Each row is where one point has got to under a steady rotation. How many ticks took it there?
The counts run from 0 to 368.
[-21  51 -11 -23 -15 -28  11   8 -23  59  12 -40   2  -5  -7 -22  45 -10
  -2 -32  11  27   7 -27  65 -20  -2   7   8 -33  56 -16  -5 -28  23  -4
  -7  12  -3   2  41  23  12   5  26 -10 -22  36  40 -15   8   6 -46   3
 -60  20   9  20  -5  -2  -1  41 -33  -7  -6 -43  26  -4 -34 -32  13  38
  -3 -28  54  42  29   2  -6  12 -26  -6  47  -9  31]
62
[ 12   6  21  -2   2 -31  20  43 -26  36  -5 -36   0  21 -27 -27  35 -18
 -20 -51  -3  26  11 -34  55 -11  14  12  25 -53  48  -1   1 -27  18  24
   3  -2  17 -14  -3  34  41 -12  11  10  15  35  28   4  24   4 -40 -16
 -51   7 -24  16  -5  -5  14  45 -49 -16 -17 -22  15   3 -34 -18  -3  28
  44 -29  29  64  38  28   6  32 -23 -16  38  -8  -4]
232
[ -1   4  34 -20 -18 -17  10  46 -32  16 -12 -29  -1  10 -10 -28  24 -24
 -23 -30  -5  28  35 -21  76 -23  10  13  37 -39  50   0   0 -13  29  -2
  -1   6  -3 -12  27  29  44  -5   1   4   9  26  37   8  11  21 -40  -2
 -62  29   9   9  -6   3  15  59 -41 -24 -29 -11   5   5 -35 -30  10  27
  50 -35  42  57  20  23  -8  44 -18 -20  18  -6   9]
82
[  3  -4  10  -4  -3 -22   5  40 -13  28   6 -61 -29  24 -30  13  18 -14
 -29 -33 -23  29 -10 -40  51 -22   3  11  14 -50  41   3  22 -14  27  13
  -5   4  -7 -21  -8  38  43  -3  -7  12  10  35  32 -10   0  29 -39  -9
 -68  28 -16  18  14 -25   0  49 -40  -1 -17 -19  34  23 -20  -8   4  26
  62 -10  32  38  35  12  13  31 -13 -19  21  31  26]
100
[-17  15   6 -15 -12 -29  -2  41 -14  41  -8 -43   1  20 -11  -2  35 -15
 -30 -16  -6  34  21 -20  57 -28   4   9  17 -29  36 -19  -2 -10  29  11
  -9  14   8 -13  19  37  16  -9  28   9   2  52  46  -3  22  -8 -37  -1
 -57  -2  18  22  -2   1   9  47 -53 -10  -5 -40  41  26 -33 -11   8  27
  60 -22  30  44  31  27   5  39 -13 -20  31  22  31]
88
[ 12  20  12  -5   9 -17  23  21 -13  39  15 -20  22  11  -7 -16  47 -27
  -5 -38  -6  27   9 -46  89  -6  10  -4  17 -57  45  15   5 -23  26  14
  11   1 -11  -3   4  13  39 -12  20  15   1  21  18  -3  13   9 -40 -12
 -60  22 -12  18  22 -18  12  41 -33 -12 -17 -17 -15  -8 -45 -21  -7  15
  20 -45  20  43  43  35  -7  49 -22 -21  32 -19  -8]
5
[-19   9  27 -12 -23  -6  23  53 -13  17  -4 -52  -5  12 -11 -22  15 -30
 -44 -19 -11  24  14  -8  75 -28   3  11  16 -54  28 -11   6   0  41  10
 -13   9 -12 -14  19  25  45   7   0   4  18  32  33  -1  20   0 -36 -23
 -58  13  -1  19 -13  -6   9  58 -42  -4 -31 -10  15  32 -38 -22   3  23
  37 -37  43  55  21  40  -3  47 -14  -5  20  10  17]
86
[  8  31  18  -2  13 -14  42  25  -5  44  30 -47  13  16 -18 -14  31 -23
 -20 -34  -9  44  -4 -34  84  -2  12 -10  23 -56  34  13  17 -34  14   9
  12   8   1  -3  -8  26  21 -18   7  -1   8  36  16  -7  29  -2 -41 -15
 -58   9   0  13  12 -20  18  53 -35  -3  -8 -43   6   4 -28 -14  -2  20
  -1 -43  26  42  59  21 -12  50 -29  -9  21 -10  13]
1
[ -9  25  -4  -4   1 -11   5  21  19  40  18 -29  13   4  -8  -6  53 -33
 -22 -10 -29  20  -7 -54  72 -28  -3 -15   9 -22  29  -6  -1 -25  15  -6
  -8  -8 -31  -9  15  41  32 -24  20  16  -2  52  31 -11   7 -13 -36 -13
 -37  15   9  28  14 -31  28  45 -35  -8  12 -45  30  36 -44 -12  22  18
  46 -38  16  29  41  15  -9  41 -18 -27  26  21  17]
157
[-15  34 -16 -12  -6 -11   4  26   8  42  14 -32  16   0   3 -13  37 -34
 -36  -9 -24  44  22 -43  87 -24   9 -16   7 -24  29   0  -1 -19  19   1
  -8   5 -19   1  26  24  11 -17  24   7   0  59  43  -5   9 -14 -46  -4
 -55  12  34  15   6 -22  28  45 -36   3   0 -36  14  38 -36 -20  18   9
  16 -39  22  26  50  30 -17  51 -16 -20  31  12  21]
150
[-17  26  19   1 -13 -17  33  26 -15  10  -5 -59   9   0  -5 -21  28 -20
   8 -18   0  47  -4 -52  85   3  20  -6  20 -50  43  -1   1 -22  28   7
   2  -5 -30  -8   3  29  47  -8  -9  -7 -17  32  29 -10  -6   9 -54 -17
 -56  42  -5   8   6 -29  26  41 -41   3  -4  -8   1  14 -29 -29  -4  33
  14 -42  64  48  24  23 -23  13 -17   3  13   1  25]
214
[ -7   9 -11  -4 -13 -48 -12  -1 -15  53  21 -66  -8  -4 -21  15  46 -14
 -19 -16  -9  12 -30 -40  54 -25   9   3   7 -39  28  -3  20 -18  21  -3
  -6 -12 -11  -8  17  29  22   3  39  16  -1  54  24 -33   2   6 -34  -4
 -61  22   9  30   6 -40  -4  19 -30  24   9 -25  21  30 -69 -26  12  12
  42 -18  25  41  34  18  12  27 -29 -11  40  40  29]
329
[  2  -4  14   2 -11 -40  -9  22 -24  46   6 -36 -12   3 -18  17  46 -29
 -29 -33  -9  49   0 -45  59 -12  24   9  30 -43  36  -6  28 -15   4  10
   4  -6 -14  -1   2   6  20  -8  29  24  -8  57  24 -13  11   5 -34   2
 -63  13   7   9  22 -26  11  45 -54  30 -17 -30  19  15 -36  -8   1   5
  43  -5  16  25  39  12  -1  52 -21 -14  44  36  21]
323
[-22  49  15  -8  -9  -7  35   3 -19  43  17 -46  -4   1 -15 -21  26  -9
  -5 -39  14  15 -11  -8  77 -22  -1  13  17 -52  48 -18   0 -19  27   1
 -11 -11 -19   5  31  22  27   1  11 -14 -21  29  23 -26   2  19 -40  -5
 -59  28   3  28   0 -16   2  37 -17  -6   4 -23   8  11 -50 -34  -2  24
   5 -31  60  35  17   6  -7  26 -27   8  40 -15  17]
61
[-12  16  19  -3 -34 -38  16   8 -40  43   7 -65   1  -3 -14   9  40  -9
 -27 -31   0   4 -34 -23  74 -19 -11  13  19 -62  49  -4  22 -11  25   0
   4  -9  -5  -6   6  16  34  10  22  19  -2  12  15 -26   7  20 -29  -3
 -78  14  13  19   5 -36 -28  29 -35   7 -12  -6   6  -7 -67 -46  -5  14
  24 -28  34  47  16  21 -10  30 -21   8  48  13  12]
185
[-21  37  -7 -13 -15 -34  30  12 -23  39  13 -41   2  -3 -15 -22  33 -20
  -9 -36  24  25   5 -27  61 -11   7   8  23 -37  48 -14 -12 -45   9  -2
  -1 -18  -6  -1  19  44   4 -12  21 -11 -29  51  26 -21   7   0 -36  -6
 -50  21  -6  25   4 -21  22  23 -31   4  15 -47  31  15 -62 -22   4  25
  10 -33  55  41  23  -5  -7  12 -22   2  44 -14  17]
58
[-26  49   5   1 -31 -22  25  -1 -19  52  25 -47  11  -8 -10  -5  36 -17
  -6 -38  12  16 -26 -11  74 -23   4   7  24 -51  49 -15   4 -27  16  -3
  -3  -4 -24   4  28  20  19  11  24  -8 -14  34  25 -33  17  18 -23   6
 -51  15  10  37  16 -24  -5  25  -4  13   2 -32   5   2 -57 -32   3  23
   7 -28  58  37  35   0 -11  32 -30  13  46 -14  23]
347
[-11  25  18  -4 -13 -10  32  35 -23  13   0 -21  12  18  -9 -21  28 -17
  -4 -25  -7  34  14 -41  86  -9  -9   9  25 -42  52  -5  -7 -20  24   3
  12 -19  -7  -4   7  40  45  -7  -5   2  -8  18  29  -6   0   9 -56 -12
 -63  36  -2  -5   7 -16  14  61 -51 -23 -23 -18   1 -10 -37 -48   3  23
  22 -34  55  44  18  24 -23  14 -27  -9  34 -18   2]
71
[ -1  14  18   1 -20 -24   4   6 -15  52  24 -41   2  -6 -17 -10  37 -26
 -30 -31  -4   1 -13 -18  72 -36  -2 -12  18 -51  46  -7   5 -23  20   3
 -20  -5 -21  -8  24  12  37   9  32   8  10  26  25 -27  15  18 -11 -11
 -41   5  -2  47  19 -41   6  28 -13   0  -2 -16  11  20 -66 -28   2  13
  39 -38  33  36  42  19   6  53 -13  -7  41   3  13]
171
[-20  40   2  -5  -9 -26  28  26 -21  38   5 -35  -6  17 -25 -26  29 -12
  -8 -52   9  52   3 -37  63  -1  10  -2  21 -35  53  -4   3 -46   4   6
   4  -4  -5  11  14  34   4 -20   4  -6 -31  52  29 -19  12   3 -40  -9
 -58  19   0   6  13 -19  25  50 -46   6 -13 -52  17 -17 -32 -13  -5  34
   3 -21  60  30  44  -4 -20  24 -22   0  37 -11  18]
59
[-25   5  -3 -19 -32 -36  -9  39 -27  30   0 -53 -22   3 -16   3  21 -21
 -37  -7   1   5   6 -12  40 -41 -10  16  14 -38  33 -23   5 -19  24  -8
 -12 -16   6 -15  24  37  23  -5  20  28   9  49  29 -25  -2   2 -29  15
 -59   8  11  24   7 -26  14  20 -36   3 -21 -28  38  28 -80 -47  27  20
  57 -18  30  42   6  14  14  14 -15  -5  39  28  17]
252
[ -9  -5   5   5  -7 -39   9   9 -24  27  13 -71 -13  13 -21  12  36 -24
 -16 -29 -12  27 -36 -48  64   6  12  13  19 -53  28  13  29 -33   7   9
   5 -10 -10   0 -20  23  35  -4  -1  25  -1  37  13 -27 -11   4 -38  -5
 -73  25 -17  13  16 -53  13  32 -44  22 -15 -16  16  11 -51 -24  -6  12
  18 -13  12  39  36  21   1  43 -32  -6  33  30  11]
331
[-22  10  -6 -12 -21 -14  -6  42  -5  29  -3 -37  -7  12 -11 -13  39 -29
 -44 -17  -8  18  23 -24  55 -34  -1  19  17 -30  46 -22 -10  -7  29   8
 -20  -2 -11  -9  21  36  37 -10  21  18  -4  62  36 -10  -6  -9 -35 -14
 -47  12  15  25   2 -26  26  40 -46  -3   9 -31  41  36 -54 -12  12  11
  53 -33  25  46  22  17   7  42 -12  -9  38  22  17]
91
[-39  36  25  -5 -22 -14  37  32   0  12   4 -44  19  -4  -2 -17  30 -17
 -24   0  -6  -1  -7 -21  89 -23  -9 -11  25 -32  28  -9  -3 -32  23 -15
   5  -1 -24  -8  22  51  44  -7  11 -15  -3  21  32  -9   7  13 -34 -10
 -51  25  19  21  -7 -20  15  45 -34 -19  21 -16   9  15 -62 -35  13  28
  23 -42  50  48   6  28 -27  34 -34  -4  31  -5  10]
365
[ -5  21  13  -7  -2  -7  29  30 -22  21  22 -51 -17   5  -6 -13  10 -21
  -7 -25 -11  41  -6 -46  88 -18  -6  -8   7 -43  24  15   9 -36  24   3
   6 -14  -7 -10  14  36  26  -2 -19  -3   6  32   9 -32 -14  23 -45  -1
 -68  45 -26   5  30 -29  16  57 -11  11 -22 -28   3  18 -47 -44   9  19
  -1 -29  52  31  30   5  -8  25 -18 -12  15  -8   9]
280
[-19   5   4 -10 -25 -23  14  33 -32  31  -4 -62 -28  10 -23  13  16 -26
 -38 -28  -7  60   2 -28  62 -17   9  21  22 -46  28  -3  21 -13  20  10
 -16   2  -5 -13   9  19  15   0  -1  15   7  53  29 -25   5  15 -35  -1
 -80  16  14   2  18 -21   9  42 -42  23 -42 -24  32   6 -30 -18   2  21
  25  -8  53  30  34  12   5  40 -21   3  25  23  28]
261
[  8  32  14 -12   4 -10  31  23 -19  33  16 -30  13  -1 -15 -24  23 -26
 -12 -35  -7  39  21 -43  89 -18   9  10  15 -42  42   5  -7 -17  20  16
  16  -9   5  -4  21  25  25   1   4   4   5  38   2 -11   7  20 -43  -8
 -70  34   1  14  22 -15  13  53 -18 -14 -34 -25 -12   6 -43 -45   0   6
   7 -42  36  43  37  20  -1  41 -24 -12  37 -27  -6]
291
[-22  41   8  -2 -10 -25  24   9 -14  16  18 -49  10 -12  -8  -7  27  -7
  -9 -24   8  16 -18 -36  80  -7  23  16  25 -43  36 -10  10 -25  33   2
  -5  -2 -41 -12  13  41  40  -9  10 -25 -21  41  21 -14  -6  27 -63  -7
 -70  46   8  19  -5  -5  -1  34 -28   5  16 -26  14  27 -45 -27  -5  29
  20 -44  50  57  12  18 -10  27 -24   3  33   2  24]
211
[-24  21  17 -11 -46 -43   7  12 -40  30   8 -50   3 -14  -6  10  41 -18
 -14  -1   4  11 -16  -8  62 -31   0  11  27 -38  40  -9   0 -29  12 -16
  -5 -18 -14 -10  29  20  12  16  25   0 -10  31  34 -27   7  18 -24  22
 -65  26  13  17   8 -36   2  14 -28  12 -12 -14  -4   3 -85 -48   7   9
  24 -12  55  41   9  10 -18  27 -34   6  53  13   9]
193
[ -1   5  16 -10 -14 -33  -1  29 -39  48   9 -56 -42  15 -17  17  17 -17
  -6 -39 -20  32  -8 -27  49 -30   2   6  14 -40  43   3  29 -24  20  10
 -19   5   7 -20   7  18  21  -3  -7  23  17  36  45 -21   2  23 -35   8
 -68  17 -16  23  26 -31  -7  51 -47  10 -37 -30  35  16 -29 -13  15  24
  30 -16  43  39  42   4  12  17 -20 -16  30  35  35]
107
[ -1   8  11  -3 -12 -48  -5   8 -35  46   0 -27  -4   9 -22  12  53 -22
 -14 -44   5  34  -8 -46  57  -8   6  11  30 -48  51  -5  22 -30  10  11
   7 -11  -5   3   3   4  24   5  31  38 -12  26  26 -13  18   6 -21   6
 -58   6   8   9  26 -23  -3  41 -46  -7 -12 -37  17 -28 -48 -18   1  12
  37 -11  24  35  46  -3 -16  32 -28  -9  59  20  18]
180
[-22  17  20 -15 -14 -20   4  59 -23  31   0 -31  -3  19  -9 -15  36 -19
 -10 -23 -10  27  34 -24  64 -15   2   4  34 -25  50 -12  -2 -29  19   1
   1  12   3 -14  14  38  11 -15  16 -10   9  33  47   9  24  20 -35   6
 -64  13  12  17   0  -4  24  61 -53 -21 -12 -32  31  -4 -17 -16  18  24
  50 -24  39  49  31  16 -18  38 -16 -18  33   8  25]
81
